In the data rows, zero lies at 4.5, halfway between 4 and 5.
Here are some points, each followed by its number:
np.array([7, 6, 7, 6, 6, 6, 5, 6, 7, 7, 6]) 0
np.array([5, 7, 5, 7, 7, 7, 5, 6, 6, 6, 5]) 1
np.array([7, 6, 7, 7, 6, 5, 5, 7, 7, 6, 5]) 2
np.array([7, 5, 7, 5, 7, 5, 5, 5, 5, 7, 5]) 3
np.array([5, 5, 5, 7, 6, 6, 7, 5, 7, 5, 7]) 4
np.array([7, 6, 5, 5, 7, 6, 6, 7, 6, 5, 5]) 5
np.array([5, 5, 7, 6, 5, 5, 7, 5, 7, 5, 7]) 6
np.array([6, 6, 5, 5, 7, 7, 7, 5, 7, 6, 7]) 7
np.array([5, 5, 5, 7, 5, 5, 7, 6, 6, 6, 7]) 8
np.array([6, 5, 6, 6, 6, 7, 6, 7, 6, 7, 7]) 9
New points follow, each followed by the numbers of its three nearest points above, looking only along the 4 directions in which the numbered points spread most, nearest first.
np.array([7, 6, 5, 6, 5, 7, 6, 7, 5, 5, 6]) 1 5 9
np.array([5, 6, 7, 6, 6, 5, 7, 7, 7, 6, 7]) 8 6 4
np.array([7, 5, 7, 7, 5, 4, 6, 6, 6, 5, 7]) 6 8 2
np.array([6, 6, 6, 7, 5, 6, 7, 5, 7, 6, 7]) 8 4 6
np.array([5, 7, 6, 6, 6, 6, 6, 5, 5, 6, 5]) 5 1 0
np.array([5, 7, 6, 7, 6, 7, 5, 5, 5, 6, 5]) 1 5 0
np.array([6, 5, 5, 5, 5, 5, 6, 6, 5, 7, 7]) 9 0 7
np.array([6, 6, 5, 5, 7, 6, 7, 6, 5, 7, 7]) 7 9 5
np.array([6, 7, 7, 6, 7, 6, 6, 7, 5, 7, 5]) 0 2 5
np.array([5, 5, 5, 6, 6, 6, 6, 7, 6, 5, 6]) 4 8 1
np.array([7, 7, 5, 6, 5, 6, 7, 6, 5, 7, 7]) 9 7 0
np.array([6, 5, 5, 5, 6, 7, 7, 6, 6, 6, 5]) 7 5 9
np.array([7, 5, 7, 6, 7, 5, 5, 7, 5, 7, 5]) 0 3 2
np.array([6, 6, 6, 5, 6, 5, 6, 6, 7, 7, 6]) 0 9 3
np.array([6, 6, 6, 5, 5, 6, 6, 7, 5, 6, 6]) 0 9 5
np.array([5, 6, 7, 6, 5, 6, 6, 7, 6, 5, 6]) 8 2 0
np.array([7, 7, 5, 5, 5, 7, 7, 6, 7, 7, 6]) 9 7 0
np.array([5, 7, 6, 7, 6, 6, 5, 5, 6, 5, 7]) 8 4 1
np.array([5, 7, 6, 5, 6, 7, 5, 6, 5, 6, 7]) 9 7 0
np.array([7, 5, 7, 5, 6, 5, 5, 5, 5, 7, 6]) 3 0 2
